In the rows, 128 means zero.
D: several groups of rows, each row roughly a mix of its group's hidden directions:
D (132 x 10):
[[147 172  95  94 123 135 153 170  95  91]
 [102  92 125 141 158 167  75 150  88 120]
 [126 123  98 135 124  98 115  69 190 131]
 [109  97 132 107 121 122 163 149  65  83]
 [137 128 116 210 117 174 117 138 133 132]
 [133 156 134 155  97 132 118 198 164 152]
 [ 81 155 148 147 163 152 165 143 177 122]
 [135 162  96 145  80 109 155  95 175 114]
 [125 155 122 108 141  76 162 112 183 159]
 [ 90 105  83 131 174 170 139 165 140 122]
 [142 158 150 111  99  73 147  94 175 135]
 [111 132 100 148 123 119 168 137 205 110]
 [ 98 173 111 120 163 181 150 146 141 162]
 [175 135 176 122  90  95  88 111 111 114]
 [113  90 102  95 159 127 125 170  73 145]
 [138 130 137 135 186 156  74 134 141 172]
 [155 140 114 115 100 156  69  72 130 138]
 [150 124 104 101 138 187 148 164  79 135]
 [ 98 112 151 139 162 142  88 135  70 165]
 [139 133 141 154 182 138  88 179  97 144]
 [107 123 143 121 195 137 105 187 131 120]
 [138 138 150 146 106 108 118  50 151  99]
 [138  99 162 124 101  96 143  58 136 149]
 [102  73 153 147 126 143  75 162 148 141]
 [103 111 136 144 147 143  71 190 150 128]
 [ 91 149 141  99 111  77 162  94 140 166]
 [161 128 141 113  99 126  80 107  62 130]
 [133 126 139 102 140 144 104 199 114  79]
 [116 153 112 143 112 124 197 101 175 143]
 [ 93 131 167 126 162 126 197 114 120 150]
 [145 161  87 104 109 122 173  98 127 179]
 [110 133 190  98 163 122 139 113  76 128]
 [132 109 100 111 158 160 148 188 111  86]
 [122  77 135 125 113 124 110  51 125 114]
 [ 78 132 132  90 155 147  80 151  99 100]
 [140 149 126 102 189 153 151 173 135  93]
 [102  95  91 141 153 133 130  87 186 149]
 [194 128 120 131 123 161 120 175 157  99]
 [160 167 111 187  97 106 130 110 157 150]
 [127 138 126 127 161 107 171 113 122 204]
 [170  72 138 149 115 139  82 123 154  99]
 [107 103 160 147 126 110  56 140 144  93]
 [ 97 131 162 178 131 148  99  75 104 117]
 [ 79 169 108 113 130  98 144 130 185 108]
 [179  97 129 139  90 117  98  89 143  88]
 [154 150  78 140 135 159  77 171 139 135]
 [ 85 120  98 139 138 129 162 133 198 145]
 [126 110 145 132 143 162 117 154  47 124]
 [144  71 155 105 132 100 116  77 157 109]
 [ 62 132  85 139 164 131 134 110 159 148]
 [131 156 121 138 139 128 132 215 154 119]
 [121 152 105 155 109  96 152  65 156 158]
 [121 164 150 168 142 117 195 112 151 149]
 [167 123  99 125  65 163 110  96 140 111]
 [168 150 154 111  91 135 190 135  95 135]
 [116 136  71 130 114 133 169 112 166 177]
 [112 160 120 129 163 160  99 186 101 158]
 [ 88 173 121 127 124  99 151  92 164 170]
 [171 154 133 115 157 167 127 191 137 146]
 [138 189 105 106 106 109 190 129 121 126]
 [112 120 182 172 156 163  93 128 154 108]
 [173 144 140  70 178 129 143 150 117 146]
 [143  87  84 166 154 128 138 157 117 177]
 [108 100 134 151  99 102 103  60 152 108]
 [ 70  85 136 154 159 129  79 135 127 114]
 [128 156 121 176 116  84 145 113 185 153]
 [148  87 169  77 129 101 139 136  92  97]
 [187 145 120  91 127 144 159 182 139 126]
 [ 99  84 126 139 114 110 120  80  86  84]
 [153 177 123 134  80 118 128  71 136 153]
 [122 114 102 146 142 158 145 151 110  51]
 [172  81 124 158 109 128 103 112 179 104]
 [145 158  90 110 138 188 115 164  91 131]
 [ 79 170 161  76 162 145 137 126 132 134]
 [ 95  99 169 156  96 111  96  82 116 151]
 [138 111 182 131 127  99 120 135 130  56]
 [152 119 161 130  93 116  97  60 105 143]
 [110  81 183 143 132 141  71 137 130 122]
 [ 93 109 108 123  89  80 163  99 151  96]
 [130 141  74  95  89 129 100  99 129 174]
 [137  69 139 122  89 102 104  95  86 122]
 [109 105  91 159  76 103 124  80 138 106]
 [150 200  95 141  96 138 152 158 134 128]
 [192  91 141  95 111 112 100 114  93 123]
 [140 168  67 119 161 151 128 141 102 167]
 [ 97 143 125 155 131 110 125  76 194 112]
 [101 161 141 146 121 107 173  85 148 178]
 [146 124  97 143  89 147 180  87 108 163]
 [114 163 109 155  98 128 166  98 189 138]
 [117  97 110 150 109 137 168 185 140  82]
 [129 151 173 130 139  96 195 114 145 102]
 [131  98  98 125 109  99 130  75 119  69]
 [101 155 122 117 155 149 151 188 113 176]
 [144  95 131 143 146 156  72 163  80 117]
 [123 145 174 107  99  86 154  85 143  93]
 [117  92 102 126 145 172 131 186 106  92]
 [107  94  93 128 180 143 121 139 108  71]
 [ 74 101 159 156 147  85 111  91 135 134]
 [174 130 162  94 110  91 112  78 125 152]
 [155 113 116 159 100 146 116  66  84 145]
 [116 105 136  91 157 163  81 157  80 123]
 [135 114  74 108 108 155  61 143 127 135]
 [169 131 147 128  68 103 144  97 170 143]
 [ 97 176 121 138 153  68 134 136 157 157]
 [101 126 133 184 147 153  95 113 183 112]
 [169 109 157  93 115 110 126  99  70 104]
 [132 186 127  83 126  97 144 171 127  99]
 [120 163 130 106 136 146 148 166  54 132]
 [114 151 142 150  94 146 119 106  96 199]
 [110 152 116 140 127 130 202 128  76 141]
 [121 102 144 149 107 102 103  58 150  97]
 [ 94  71 123 139 154 137 143 174 120  86]
 [135 130 150 133  99 117  77  67 147 163]
 [165 114 167 110  90 108 134  70 152 143]
 [188 111 177  84 101 124 129 137 132 110]
 [117  98 131 114 170 135 179 182  99 116]
 [119 153 100 114 151 152 146 189 103 173]
 [101 161 154 112 158 119 141 151 186  87]
 [ 88 133  65 122 136 125 174 144 108  97]
 [ 93 120  97 134 179 145 166 171 147 153]
 [129 103 114 153  96 137  86  94 166  78]
 [111 117 104 144 125 106  96  96 199 103]
 [ 85  95 133 136 169 103 178 137 106  96]
 [108  89 191 122 152 109 107 136  98  94]
 [ 62 126 104 124 141 130 107 109 182 105]
 [146 137  81 134  97 138 180  95 124 173]
 [112 123 127  51 142  98 115 144 155  95]
 [101 140 166  90  98  91 116  90 154  95]
 [140 160 147 116 142 110  62  94 153 162]
 [102  89 151 172 131 168 108 166 108  99]
 [126  80  84 171 161 159 141 131 156 149]
 [ 94  89 131 127 157 151 126 178  75 117]]
the one row of each list that fits no group (the others fit one group, some only roughly):
  * Z_494: [144 110 127 161 156 181 151 148  74 147]
  * Z_153: [174 112 141 138 128 144 112 199 125  92]
  * Z_531: [187  99 113  97 138 139 113 178 139  99]
  * Z_882: [ 94 134 103 127 162 130 190 145  84 107]
  * Z_355: [139 112 115 129 113 101 183 156 153  68]
  * Z_73: [ 96 135 128 127 151 143  83  87  79 167]
  * Z_752: [107 139 115 141 149 108 196 173 117  99]
  * Z_81: [ 94 129 141 173 143 162 116 164 185 133]
  * Z_808: [177 102 148 144 109 136 146  79 120  78]
  * Z_595: [176 134 115 118  80 140  87  96 167 114]
 : Z_808
  * Z_840: [167  75 144 111 119 145  76 126 134  91]
  * Z_397: [ 86  90 154 136 151  93 149  75 106 126]
  * Z_789: [154 146  89 166 148 159 121 181 164 118]
  * Z_308: [104 176 167 134 114 100 158 128  81 159]
  * Z_647: [143 132 195 106 112  85  88 108 126 139]
  * Z_979: [120  85 138 138 100 123 107 133 170  62]
  * Z_226: [100 165 112 170 151 172 133 165 155 153]
  * Z_784: [171 106 126 128 127 176  85 175 149 113]
  * Z_742: [137 159 127 125 131 179 101 154  94 185]
  * Z_512: [147 140 138 125 130 132 188 116  79 181]
 : Z_784
  * Z_729: [124 148 125 139 133 148 100 192 181 100]
  * Z_350: [138 135 135 144  75 130 103  64 135 166]
  * Z_103: [ 97  98 125 138 167 124 133 193 138  88]
  * Z_293: [172 100 113 130 125 150  80 158  84  98]
  * Z_997: [ 98 121 140 115 159 104 107  60 109 163]
  * Z_614: [ 95 115 144 123 114 156 105  79  65 128]
  * Z_259: [161  96 126 164 118 123  71 161 122  89]
  * Z_863: [135 119 155 127 101 104 135  80  64 156]
  * Z_46: [170 144 126 128  58 126 147  88 150 140]
  * Z_994: [129 152 204 138 100 124 127  96 109 155]
  * Z_401: [ 86 169 124 163  87 109 130  76 131 118]
  * Z_796: [109 141 112 150 100 125 126 121 207  95]
 : Z_729
  * Z_684: [105 158  97  92 131  91 175  88 106 116]
  * Z_756: [ 96 105 130  86 129  99 186 104 161 113]
  * Z_491: [154 108 138  99 134 180  84 129 112 178]
  * Z_204: [ 89 115 121 173 145 123 173 110 147 181]
  * Z_534: [151  92 170 146 119 163 107 182  99 118]
  * Z_174: [143 170 118 123 101 158 124 102  87 185]
  * Z_420: [134 120 172 161 146 143  84 182 107 105]
  * Z_861: [107 139  96 131 117 110 127  45 137 150]
  * Z_685: [123  79 129 178 139 115  87 109 175 129]
  * Z_333: [132 130 133 169  97 105 128 118 192  82]
 : Z_420
  * Z_950: [107 179 159 128 106  84 132  93 101 161]
  * Z_299: [135 193 160 116 129 115 158  88 161 145]
  * Z_396: [167 150 159 130  79  86 135 127 165  98]
  * Z_453: [126 151 136  90 139 126 154 108  71 183]
  * Z_119: [105 133 118 163 204 156 137 144 132 153]
  * Z_549: [114  99 146 165 159 135  70  89 155 137]
  * Z_464: [ 80 140 120 146 162 105 184 153  97 112]
  * Z_318: [138  75 131 154 154 172 116 182 123 118]
  * Z_487: [ 91 134 106 141 127 139 134  93  51 115]
  * Z_907: [108 130 142 159 134  86 173 124 190 117]
  * Z_893: [128  88 127 141 165 162 107 184 123  90]
 : Z_119
  * Z_563: [116  91  96 133 166 154 115 192 143 112]
  * Z_271: [146 138 130 143  98 115 121 117 215 130]
  * Z_13: [133 153 175 145  71  99 111  84 124 131]
  * Z_988: [127  97 118 101  78  99  98 106 163  87]
  * Z_649: [166 151 138 133 113 130 121 149  47 123]
  * Z_692: [ 99 130 121 125 171 170  96 142  76 159]
  * Z_62: [167  83  94 153 160 151  83 136 108 138]
  * Z_4: [121 104 152 151 147 146 155 205 147 126]
  * Z_167: [139 146 119 123 138 169  84 198 136 147]
  * Z_673: [145  97 155 140 176 149 156 159  81 102]
  * Z_131: [ 76 100  94 133 154 115 161  82 153 119]
  * Z_816: [ 97 147 146 133 162  90 104  69 110 158]
 : Z_131
  * Z_895: [157 114 134 110 130 159 119 200  95 156]
  * Z_23: [154 179 102 110 101 124 147  84 173 141]
  * Z_656: [104 156  97 105 176 129 151 164 173 151]
  * Z_774: [144 178 112 118 133 173 109 162 100 172]
  * Z_714: [133 108 177 114 136 133 108 118  52 115]
  * Z_450: [136 134 158 151  50 108 143  96 142 120]
  * Z_603: [ 77  96 157 121 176 106 161 144 156 120]
  * Z_467: [ 94 167 139 162 109 109 132  84 104 176]
  * Z_489: [185 116 142  91 104 120 186 107 127 138]
  * Z_794: [180 139 145 128  76 116 175  98 143 140]
  * Z_379: [146  76 120  95 102 152 110 118  72 108]
 : Z_23
  * Z_618: [ 95  79 110 134 158 134 118 148 132  63]
  * Z_445: [152 124 188 123  91 139 108 131  73 111]
  * Z_57: [ 95 134 115 135 106  84 119  79 169 166]
  * Z_905: [ 59 146 112 117 137 116 177 150 140 154]
  * Z_444: [138 127 147  99 118  76 149 106 192 108]
  * Z_65: [167 103 123 121 106 122  93  82  70 126]
  * Z_825: [111 173 154 134 107  94 166  88 171 126]
  * Z_400: [111 144 138 106 115 125  80  72  78 138]
  * Z_232: [ 79  90 126 128 189 125 127 159 111 101]
  * Z_20: [133 102  77 103 131 160 129 173  93  92]
  * Z_152: [126 185 131 145 119  92 190 126 124 153]
  * Z_976: [150 149 108 134 160 189 166 160 101 137]
 : Z_20
  * Z_650: [126 107 152 105 106 113  60 107  82 120]
  * Z_439: [152  86 159 123 113 161 114  82  82 148]
  * Z_273: [172 113 165 113 133  85  94 152 170 110]
  * Z_580: [170 131 127 144 152 150 160 132  64 162]
  * Z_185: [122  91 131  94 186 136 130 180 107 110]
  * Z_983: [150 146 119 141 112 144 211 130 118 159]
  * Z_126: [164 101  87 126 118 134 141 183 157  88]
  * Z_948: [ 93 101 158 123  90  87 109  87 158 106]
  * Z_19: [ 86 156 148 137 125 110 149 107 199 115]
  * Z_210: [184 152 131 144  78 125 102 102  89 120]
  * Z_542: [ 73 136 133 145 154 123 190 159 153 127]
  * Z_237: [104 146  73 163 154 126 175 136 148 158]
  * Z_676: [110 168  95 152 129 114 166  95  89 168]
 : Z_542
  * Z_96: [177 110  96 145  91 137 162  92 165 113]
  * Z_761: [115  76 136 120 143 131 130 181 148  73]
  * Z_681: [112  73 126  92 128 132 104 157 137  69]
  * Z_575: [158  89 103 115 116 160 120 121  59 141]
  * Z_834: [122 127 183 146 159 128  80 144  78 123]
  * Z_744: [136 117 121 129 148 136 149 207 162  97]
  * Z_434: [ 86 139 121 138 182 100 167 154  99 101]
  * Z_462: [182 112 134 109  85 121  89  95  91 119]
  * Z_909: [126 161 153 142 101 103 191 157 164 130]
  * Z_896: [ 62 152 106 135 135 127 160 154 147 172]
  * Z_601: [164 101 125 116 135 134 127 126  46 152]
 : Z_462
  * Z_951: [155 139  92 115  95 148 115  93  85 178]
  * Z_260: [130 144 150  54 130 126 148 102  94 159]
  * Z_886: [ 99 129 129 176 159 143 151 157 187 113]
  * Z_151: [ 91 109 142 138 139 146  56 136  94 102]
  * Z_852: [134 130 164 147 146 134 133  90  52 137]
  * Z_612: [144 106 165 124 105  71 153 117 181 126]
  * Z_247: [123 100 150  77 108 106 100  94  75 127]
  * Z_244: [133 109 117  97 169 151 194 162 115 116]
  * Z_996: [150 112 149 131  80 105 139  82 105  76]
  * Z_733: [132 118 157 131  86 116 117  94  59 152]
  * Z_304: [100  85 141 159 113  94 107 118 172  85]
  * Z_855: [153  70 121 123 128 113 102  95  87  85]
  * Z_611: [110 149 131 135 130 118 116  50 103 169]
 : Z_852
